array([145, 125, 143, 131, 123, 105]) out 131

array([135, 108, 123, 150]) out 123

array([123, 123, 154, 135, 137, 119]) out 135

array([119, 126, 133, 131, 136, 152]) out 133

array([130, 101, 128, 135, 129]) out 129

array([[121, 113, 134, 114, 111],
       [140, 150, 122, 105, 157],
       [123, 115, 134, 113, 113]]) out 140

array([[126, 135, 120, 134, 132],
       [157, 114, 116, 136, 155]]) out 136

array([103, 111, 105, 116, 115, 130]) out 115
---
[152, 124, 122, 129, 143] | 152, 143
[130, 124, 118, 138, 102] | 130, 102
[135, 133, 122, 136, 105, 141] | 135, 141
[143, 99, 122, 151, 117, 134, 142] | 143, 142
[[104, 139, 139, 136, 114], [141, 132, 119, 135, 134], [135, 113, 130, 118, 130]] | 104, 130
[108, 109, 100, 120, 110] | 108, 110
[[127, 125, 133, 128, 131, 126, 126], [135, 138, 105, 131, 111, 131, 142], [127, 130, 121, 129, 122, 130, 132]] | 127, 132
---
[[126 131 148 150]
 [129 127 142 144]
 [129 135 138 134]] >> 134

[[130 134 125 125 123 137 128]
 [115 113 142 132 143 103 121]
 [119 122 135 128 136 117 123]] >> 123

[[125 128 125 127 125]
 [123 120 102 120 104]
 [125 117 104 121 113]] >> 113

[[125 121 130 125 109 112]
 [143 131 147 124 134 114]
 [142 133 106 127 131 123]] >> 123

[[156 129 155 145 135]
 [134 134 129 141 140]
 [124 137 123 129 134]] >> 134

[[142 140 106 131 148 111 119]
 [114 112 139 146 120 109 132]
 [108 140 131 111 149 113 128]] >> 128

[[119 148 115 121 133 130 117]
 [127 124 107 129 140 128 151]
 [123 127 125 125 129 126 119]] >> 119

[[133 115 129 125]
 [133 122 107 135]
 [123 112 122 126]] >> 126

[[138 137 106 150]
 [121 119 121 112]
 [128 124 136 120]] >> 120

[[141 133 151 144 140 130  99]
 [146 148 126 153 115 130 126]
 [108 116 119 101 110 114 140]] >> 140
---
133  127  136  123
137  144  105  129
134  133  125  125
>> 136

135  116  133  104  115  124 >> 133

144  108  122  104
138  100  104  117
>> 122

151  125  125  135  128  123
120  126  128  126  127  126
>> 125

110  101  140  148  107 >> 140

108  126  102  132  105  105  126 >> 102

116  104  124  133
132  133  129  127
>> 124
---
[[139 138 148 118]
 [126 150 126 133]
 [131 106 133 122]] Answer: 139

[[150 108 121 106 102  98]
 [157 115 124 119 103 120]
 [107 136 126 138 142 138]] Answer: 150

[[134 151 155 149 127 148]
 [146 128 127 127 128 135]
 [117 133 123 119 149 150]] Answer: 134

[[127 134 121 128 134 117 131]
 [117 120 125 130 124 130 115]
 [125 134 113 131 109 136 103]] Answer: 127

[[143 140 114 150 127]
 [146 126 128 150 127]
 [122 115 146 119 120]] Answer: 143

[[118 140 112 111 119 102 115]
 [119 143 129 119 116 118 124]
 [134 119 153 110 138 124 111]] Answer: 118

[[123 126 136 116]
 [106 136 117 129]
 [123 127 134 115]] Answer: 123

[[121 124 116 125 102 142]
 [122 128 107 124 134 144]
 [117 130 136 125 125 109]] Answer: 121

[[150 147 131 117 126 151]
 [146 135 137 101 155 131]
 [149 138 132 115 124 151]] Answer: 150
---
Q: [157 124 120 135 127]
A: 120
Q: [130 134 139 153]
A: 134
Q: [109 127 116 135 118  99 114]
A: 118
Q: [124 149 104 122]
A: 149
Q: [106 110 133 144 157 147]
A: 144
Q: [151 141 158 144 156 120 104]
A: 156
Q: [148 142 134 155]
A: 142
---
[132 154 116 129 131] => 116
[109 127 128 130 137  99] => 130
[114 157 153 138 147 109] => 138
[125 150 102 100] => 150
[106 136 137 134 117 137] => 134
[117 121 105 139 125 142 119] => 125
[110 125 147 100 146] => 147
[137 119 134 157] => 119
---
[124 148 144 153] ans = 148
[122 152 143 128 121 113 103] ans = 152
[142 153 148 135 149 123] ans = 153
[126 107 106 123 125] ans = 107
[124 104 127 129] ans = 104
[133 103 140 104 129 148] ans = 103
[110 118 128 115 127  99 111] ans = 118
---
[[135 110 135 111]
 [133 128 149 142]] -> 149

[[127 142 130 110 136 125]
 [133 124 114 124 103 139]
 [126 139 119 133 121 114]] -> 103

[[131 127 130 140 110]
 [124 111 153 131 129]] -> 131

[[105 107 115 130 116 119]
 [139 154 104 109 101 112]] -> 101

[[111 108 128  99]
 [127 153 144 140]] -> 144

[[130 128 130 128]
 [111 154 130 132]] -> 130
---
[[136 131 141 146 142 126 143]
 [124 134 122 126 103 132 128]
 [141 123 128 140 156 139 133]] 123

[[130 122 154 100 151]
 [127 113 128 114 123]
 [122 124 124 124 125]] 124

[[134 124 120 124 125]
 [110 107 126 124 143]
 [148 130 122 125 117]] 130

[[131 158 136 121]
 [136 133 135 115]
 [123 125 133 131]] 125

[[118 128 129 144 138]
 [139 136 124 129 146]
 [114 130 136 127  99]] 130

[[104 103 114 124 128 115 127]
 [142 108 132 117 120 130 142]
 [121 141 106 106 126 129 106]] 141

[[144 105 127 117 125]
 [133 117 134 123 118]
 [125 134 125 130 133]] 134
